A single turn carries every row of the set below to another of its rows. Some are shown first; where does it send the rows asked next?
val: [ 13 -10 -24  18  25  14   2   4  13 -23  14   2 -22  15   7  26  45   4
  20   1  13]
Bobe: [ -2   1   2 -46 -23  30  23   2   3 -11  35 -14 -26  48  30   7  38 -19
  26 -24  30]
zibol: [ -6   0   7 -38 -28  40  23  -1  -2 -12  23 -20 -22  53  30 -13  29 -10
  14 -19  29]
teda: [ 22  -8 -34  25  11  29  13  11  24 -22  16 -14 -19  15   4  21  42   3
  -6   9  24]
gaf: [ -8   2   2 -45 -28  38  30   2   1 -17  32 -21 -26  43  18 -11  27  -4
  16 -16  27]
Zinoz: [ 30 -23   1  -4   7  38  -8  -1   2  -4   9 -17   0  10  -2  37  29 -26
  -9 -15  24]
Zoreg: [ 31   2  -2 -22 -28  34  12   6 -28 -23  35  -9  -5  36  32 -24  11   7
  22  -2  33]
samu: [  8 -12 -10 -21 -34  42  21  12 -16 -21  43 -23   0  39  52 -19  34  -4
  16   5  10]
mafer: [  0  -4 -40  10   2  19  12   2   8  24  16 -18  -9  18   6  13  44 -19
  -3   8  16]
Daseb: [  6   6   3 -38 -10  44  31  -1 -15 -16  35 -16 -15  54  25  -8  36  -8
  28 -13  27]
dogi: [  1 -13 -12  -9 -48  37  10  12  -8 -15  34 -31   5  22  59  -6  33 -13
  11   6  13]
Zur: [ 29 -23 -28  23 -25  19  -4   3  14 -33  19 -16 -20  32  26  31  37  -3
 -13   2  -2]
zitug: [  7  -4 -22   8  21  13   9  -5  22 -23   3 -30 -16  14   6  23  36  -2
   6  13  11]
pusad: [ 12 -16 -41 -15  14  13  19 -14  -1 -10  29   8  -8  16  34  31  44  -6
  -6   9  17]
Fak: [ 20   3   6 -13 -27  41   5   2 -26 -10  25  -1  -7  37  28 -21   6  -1
  31 -13  30]
zekeg: [ 17 -35   1   1  -1  32 -21   4  -1 -12   6 -12   4   4  17  37  43 -16
  -9 -10  16]
lek: [ 20 -13 -27 -23   4  12  -4   7   6 -14   6  -9   4  10  26  28  33  19
  -7  26  27]
dugas: [ -2  -9  -9 -15 -33  44  23   2 -20 -26  33 -27  -1  37  52 -17  43   0
   6   5  20]
San: [  2 -14  -6  -6 -44  54  13  18  -9 -11  31 -18  -1  38  50 -20  32  -4
  13  -2  15]
mef: [ 20  -1  -3   4 -23  19   6   8  14 -25  45  -2 -22 -11   5  -2  34   1
 -16 -19  -1]
fonef: [ 38 -22 -24   3 -28  36   1  -2  26  -6  12 -16 -29   2  19  28  46   3
  -3 -32  17]
muze: [ 45 -10 -10  10  -7  15 -16   8   8 -28  12  -6 -19  36   4  35  19   3
  18  -4   3]
zitun: [ 37 -12 -17  -7 -14  28   6 -21  22  -1   4 -37 -20  -1  13  27  28 -12
   7 -25   4]
Tus: [ 35 -21 -12  -2 -13  28 -11  -2  17  -3   7 -12 -19   0  21  32  41   1
  29 -29  -4]
ren: [  4  -7 -36  14  -4   6  -8   4  -3  13   8   4 -16  12   9  10  45   4
  -4   2  32]
Domo: [ -4 -15 -12  -9 -46  50  19  20  -9 -17  41 -18  -3  26  44 -18  33   0
  15   2   8]
domar: [ 38   7  -1 -14 -34  34   1  11 -21 -11  31  -3  -6  25  22  -8   5  -1
  26 -10  46]
revo: [ -2  -2 -22  -8   8  10  -7  14  11  21   1 -12 -12  22  -3  18  44   0
  15   6  22]
Pib: [ 15   1  12 -14 -12  14  -5  18  19 -23  36  -4 -21  -6  -2   5  35   8
   7 -18  -8]
muges: [ 27   4   2 -15 -25  46   8  15 -28 -21  27 -10   1  36  27 -19  22  15
  26   1  37]
Koz: [ 34  -6 -32 -22  19  32  19  15  14   3  27  -2   0  24   8  35  32  -3
   5  16  23]
mura: [ 26  -9 -16  -4  -3  16  11 -10  22 -24  18 -25 -29  47   6  40  30 -21
   2  -8  -5]
rivo: [ 14   4   3  -9 -12  23  14   8  23 -16  43 -23 -16  -6  -1   3  30 -13
  -4 -13 -17]
Kufiv: [ 15 -32  -6  -3   1  36  -3  -4   5 -10  16  -7 -11  14  10  39  49 -27
 -20 -23  24]
rofat: [ 18   4   1 -16 -29  35   9   4 -28 -16  32  -1  -8  23  19 -21   3   7
  33  -9  27]
Givu: [ 10   0   2 -46 -21  35  26   8  -7 -21  37 -16 -19  54  30 -12  33  -1
  21 -12  28]

ren -> revo
Zur -> muze
Pib -> rivo
Now find these:
muges -> Daseb
zekeg -> Zinoz
Tus -> zitun
Domo -> rofat
pusad -> lek
San -> Fak
dogi -> domar
Zoreg -> Givu
teda -> val

A single turn carries every row of the set below to another of its rows. Some are shown first; where does it send the rows asked next?
kuzo: [-30   4  25   6 -36   2   0   3 -30   6 -13   1 -24 -11   9   7  -9  19
   8  -8  10   4  16 -18  -9   8   0]
sek: [-11  13 -18 -34 -29   1 -38   5 -16  34   7  11   6   5   7  32 -30   3
 -12   9 -17 -12 -16 -11 -12  13  -2]
Sab: [-38  12  26  10 -33  -3  -2   3 -26  13 -10   9 -12  -2   9   8 -32  23
   1 -11   7  -1  21 -15   4   5 -10]
risu: [-23 -13   9  -5   4   8 -32  -4 -34   5  -2 -24  11  13 -26  10  -2  38
 -13 -14   2  -3  30  44   0   5   5]
bof: [-15  -9  31 -10   0   9 -18  -7   1  -7 -25 -27  29  10 -14  10 -11  28
 -18 -12   2  -5  20  38   0  10   9]
bod: [ -2  18   4   9  -8  27 -12 -24 -28  43  -9 -17  -2  12 -20   9   4 -17
 -12 -11 -23 -14 -12  19  11  17  -3]
Fil: [-24 -11  22   2  17  12 -13 -12  -6   4 -10 -30  22  -9 -25   5  11  22
  -2  -6  -7  -1  20  33  12   1  17]
leni: [-16  -5   5   2   5  11 -12 -10   9 -25 -21  -6   2  21  -3  19   0  23
 -15 -13   1 -24  28  32 -34  11   5]
lifit: [ 11  20  10 -21 -31  24 -18 -12 -21  22 -28 -24  12  37   9  -9 -12   2
  -9  -1 -10 -14 -12  12  -4  13  -7]
levu: [-33  12  28   8 -29   4  -1   4 -18  10 -10  -4 -18 -18   9  12 -19  14
   8  -6   9  10  15 -23   3   1   7]
Pibit: [-33   1 -13  19  32   3 -11 -14   8   8  12 -18   5   1 -16  20   1  13
  20 -16   0  -5  25  22  10 -15  11]
betat: [  0  24  -4  -4 -10  20 -22 -15 -25  49   1 -33   6  17 -10   6 -13 -11
   8 -10  -9   4 -15   9  25  -1   2]
muza: [-14  -3 -32 -11   3  18 -20  -6   5  -9  -1   9  -9  23  12  30   1   5
   8  -4 -14 -40   0   7 -40   2  10]
Ver: [ -4  30   2 -12 -15  24 -18 -14 -18  35 -10 -25  22  29   8 -18 -17   3
   5   9 -19 -10 -10   0  22  -5  -4]
zipon: [ -5   4 -11 -28 -27  -6 -25   0  -4  39   1   5   6  -7   1  41 -19 -12
  -2  -5 -12  -6 -28  -8 -10  20   0]
tukun: [-23   1 -43  -1  14   4 -23  -8   0  18  21   3  -3  22   2  37 -11   1
  31 -18  -8 -26  -4   7 -10 -12   4]
biki: [-24  -8  11 -13   5   9 -23  -4 -20  -3  -8 -31  26  10 -10 -13   5  43
   5   5  -2  -2  26  27   6  -8  10]
vavaf: [ -8   1  -6 -28 -28  -9 -11  -5   2  32  -8   8  18  -2  10  20  -5  -8
  11   3 -20 -17 -29 -14 -10  18  -7]
Tota: [-23  12 -24 -20 -17   0 -27  -1 -21  41  14  18  11   0   3  18 -18   4
   0  16 -30 -20 -14 -16  -1   7  -7]
Zufon: [-15   4 -30 -19  -5   4 -25  -2  11  -1  -1   8   8  42  21  29 -32  13
  14 -13  -3 -35  -1   8 -26  -6  -4]
tiva: [-22  -6  17  -7   6  -2 -27  -5 -11  13  -5 -31  31  14 -20  12 -24  32
  -1 -21  10   7  21  40  20  -4   3]
res: [-17   1 -14 -18 -20  -1 -13  -7 -14  33   0  22  10  -3   2  15   3  -2
   1  11 -35 -30 -19 -11 -13  20 -11]
ror: [-23   4  -4  -1  12 -10 -14  -5  21  -1  -2 -26  24  23   7  13 -25  24
  28 -20  16   1  20  19   8 -19   2]
Vobe: [-37  13  31  14 -28   7  -3   3 -20  12 -11   7 -20 -14   3  19 -28  14
 -10 -10   5   3  19 -15   1   8   1]
tumas: [-20   4  -8 -13   1   6 -24   0   3 -22  -8 -16  13  34  13   0 -16  41
   7   1   9 -14  32  18 -20 -14   4]
rivan: [  5  23   1  -9 -21  37 -27 -13 -36  25 -15 -17  -7  23  -9   5  -5  -3
 -30   3 -19 -16  -4  17  -8  19   2]
mer: [-17   2 -25   2  11  12 -18  -9  17   8   4  10  -5  17  -1  53 -18 -10
   2 -24 -11 -34  -5  15 -23   5   6]
Lital: [-19   8 -26 -10  11   9 -14  -7  31   3   3  -1  14  20  19  27 -20  -1
  30  -7  -8 -27  -8  -5 -11 -15  11]
megu: [-38   4  21  15 -30  -5   1   1 -35  19  -5   7 -21  -8   2  10 -15  19
  11 -16   7   2  18 -13   3   7  -8]
Pasi: [-21  -6 -12  14  17   6 -23  -9  -8  -1   5 -12 -15  10 -24  39  -3  15
  -9 -29   8  -9  29  39 -17   5   9]

Zufon -> Lital
ror -> Pibit
risu -> bof
Now find these:
res -> sek
levu -> megu
rivan -> lifit

A single turn carries every row of the set below to another of its rows. Some are shown first; where does it send the rows asked next?
roni: [  2   9 -23   5 -13 -17  12  -2   6  -8  31 -13  14  15  -1  16  -4  -3]
Furif: [  5 -20  18 -12  -2  -2 -11  28  12 -35  -9  -9   6 -14  -4 -21  -7  -5]
tudot: [  8   1 -11  -7  -7  -9  25  -4  -1   4  34  -2  15  17   7  19   3   3]
Dugo: [  3  24  25  -6  13  18  11  -5  33  -9  12   0  15  23 -12 -37  22 -14]
Mik: [ 15 -13   9   0   2  13 -17  -3  46 -13   8  -2   4   9  -2 -37 -19 -10]
bul: [ 26   4  13  -6   9  10  11  30  27  -2 -27   4   4 -12   4 -24 -12 -24]
zeve: [ 21  43  18 -14 -10  15   9 -23  44 -14   3  14   9   0  10  -9 -26  -5]
Suf: [ -3   1  36  -1 -32   2  32  25  10  -9   5 -17  21 -10  -3  10   0  19]
zoka: [ 24  12  22   8 -10  37   9  -1  30 -20  -5  34   8  -3  11  -5 -23  13]
degu: [-19  13  27  -2  12   9  23  -6  19 -28  12  -5  14  -6 -29  23  -3 -24]
sapad: [-11  -5  40   2 -28  -7  30  18   3  -6   4  -5   7   8  -7  12   9  11]
Vavob: [  6  10  13  14 -17   4  16  16  16  17   2   7  -8 -23   4 -39  10   8]
Nuf: [ -5  43  21  -8   3   4 -11 -12  11 -18  11  22  13  -3 -13 -13 -24   7]
Zun: [ 12  -7   2  18  -3  29  26  18  23  -7   7   7  15  -9  13  31 -19 -18]
nubi: [ 26  21  22 -11 -26   5  10  15   8 -15 -15  18  18   8   9 -15 -15  29]
Sibo: [ 15  25  -5 -11 -12   3  13 -16 -11  -8   1  30  10   6  -3 -17  -4  12]
miven: [ -1   0  24 -16 -23  -5  15 -18  44  -6  19 -23  10   1   6  13 -27 -19]
depin: [  4  17   4 -11 -11 -17  14  12   8  10  -1   2 -11 -10  23 -16   9 -31]
dis: [ 16  22  38 -21  13  -1  11  13  47 -21  24 -14   2   9  15  -9  18   1]
sifod: [ 21  -7  -4  16  -4  20  35  22  26 -26   1  -4  15  -7   3  31  -8  -8]
Fir: [ 10 -12   1  10  -9  29   5   2  29 -22  11   7  10  27  20 -21  17 -22]
Zavok: [ -5   4  25   9 -31  -4  11  -5  49  -4  19 -16   1  10  13  15 -23 -14]
tibuf: [ -9  22   1  22   7  15   2  12  23 -19  32   1  -2 -33   3 -15  15   0]
Mifi: [-26  15  20   2   6  17  10   2   9 -25  20  -8  32   3 -25  14  -6 -17]
noku: [ 21  26   0  -2  25  -5   5  20  20   0  28   0   5  -3  -4 -22  12  19]

tibuf -> depin
Zun -> miven
Now find these:
Nuf -> Sibo
Mik -> Dugo
roni -> sapad

